Named turns come first, each shown by rows before and after it. Which turns, in which order, take the first row of each pair that follows to the second? Write the first one first, as in the answered first pair.
k_700:
[ -9  -6 -33  21 -26 -42  16   4] => [  8   6 -18  18 -38 -40  12  14]
[-22  15   2 -24  -2 -13  13   7] => [-21  18   1 -23  -7 -12  12   9]
[12 12  8  2 -5  3 -7  3] => [13  6  6 -8 -1 12 -1 -4]
k_769:
[-36 -14   1  -2  40  21   6 -12] => [-54   8  -6  -3  27  -8  -2   7]
[-16  -1 -13   0  -6 -20  -1   3] => [ -3  -3 -12   0 -15 -21   0   5]
[-22  -4 -14  18   8  -1 -11 -13] => [-22   3 -15  18  -4 -10 -12  -3]
k_55:
[ -8  -6 -19  -6   1 -21   7   3] => [-14  -6   5   7  27   3  -9  -5]
[ 5  3 -4 13 -6 -8 -8  8] => [-1  8 -1 12 -1 -8 -9  6]
[  1   1  11  18 -10  21  -6   2] => [  2   6  -7  10 -27   3   5  11]
Now pairs of rows:
Between the rows of a pair lie 2 to 3 turns.
[ 29  -5   3 -20  -7  28  11 -17] => [-26   2  -7 -22  20  23   4 -24] | k_769 k_769
[21 -2 19  3  2 23 -7 -1] => [ -7 -19  -4  12  18  21   2 -15] | k_700 k_700
[-20  -4   2   1  24   2  -7 -15] => [-17  13  -5   5  -2 -25 -16   8] | k_769 k_769
[-17  49  24  -9   8  -9 -37  15] => [ 35  33  31  -9 -16   2 -28  15] | k_769 k_769
[ 24   0  11  23 -23  -9  -2   8] => [ -9 -13  11  18  20  20   4 -19] | k_769 k_769 k_769
[-47  13 -10   8   8 -29 -14  16] => [ 24  17  23 -44 -11  19   4   5] | k_700 k_700 k_700
[ 34   6  11  -6 -44 -10  -5  18] => [ 25 -20   6 -28  -9  36  19 -21] | k_700 k_769
[ -4  -5 -23  28  -8 -33  -8   4] => [ 32  -7  -8  21 -25 -23  -6   4] | k_769 k_700
[ -9  -5 -24 -29 -11  -5  15   4] => [-27  20  -1 -16  -5 -13 -17  20] | k_55 k_769 k_769
[ 12 -19  14  28  21  35  -1 -24] => [-29   2 -38  -4  -8 -30  23  -2] | k_769 k_55 k_55
[  8  -9 -12 -19  -2   7  16  -8] => [-14 -10  -6  15  20   8  -7  -7] | k_700 k_700 k_55
[ -9 -12 -10  34 -11 -21  10  25] => [  7  -7   3  36 -11 -14   4  29] | k_55 k_769 k_769
[-14   7 -31 -19 -23 -29  14  12] => [ 18   1 -16 -18 -35 -16  21  14] | k_700 k_769
[ 24 -37 -10 -30  -2   1  43 -25] => [ -7 -31  29  22  43  21  -8 -26] | k_55 k_700 k_55
[ 30 -15  13   0  -1  18   2  -3] => [ -3 -26  -9  15  21  10   6 -12] | k_700 k_700
[ 25 -10  -2  32 -23 -17  -6  17] => [  2 -16 -32   5 -21 -27  18   4] | k_769 k_769 k_55
[ 21  11  -3 -43 -21  -1  14   1] => [ -6 -10 -22 -32   5  10  26 -17] | k_769 k_700
[ 30 -19  -5 -34 -18   3  23  -3] => [-33 -26 -30  -5   7 -25  18  -1] | k_700 k_769 k_700
[  7  21   3  -7 -15 -16  -6  11] => [ 19  -2   8  -9   8  20   4 -16] | k_769 k_769 k_769
[-44  -8 -43   0   9 -31  -7 -27] => [ -8  -2  19  43  20  -1 -54 -13] | k_700 k_55
[-25   1 -21   3  24  -3  -2   0] => [  0  23   1   5  -2 -13 -19  22] | k_700 k_700
[-20  -1 -17 -16  12   5  16  -3] => [-19  18 -12   4   2 -17  -3  17] | k_700 k_700
[ 43 -23  11  29 -18  -4   6  -5] => [ 15 -36   4  36  11   7   6 -26] | k_769 k_700
[-28  17 -16  -6  -1 -24  -8  17] => [ 19  20   3 -15 -25 -15  -4  20] | k_700 k_769
[-21  -8  -5  41  28  -7 -33  13] => [ 43  -5  25  -9  10  35 -16   4] | k_700 k_700 k_700
[ 5 -8 43 11 15 13 -5  4] => [-17   5  33  12  14  -9 -11  15] | k_769 k_769 k_769
[ -9  -1 -24  -2 -23 -32  23   4] => [  9 -18 -27   7 -16 -15  32  -8] | k_769 k_769 k_700
[-35  -4 -10  -7  20   2  10 -12] => [-19  13 -16  -3 -16 -27   2  14] | k_769 k_769
[ -3  -1   5 -19  21  21   5 -36] => [-29  22  -3 -16  11 -12  -7 -13] | k_769 k_769
[-21  -6  -4 -32  18  19   6 -14] => [-39  16  -6 -19   8  -7  -9   8] | k_769 k_700
[-38  14   3  16  32  -4  -4  13] => [ 35  15  15  16 -20 -11   1  28] | k_769 k_769 k_769
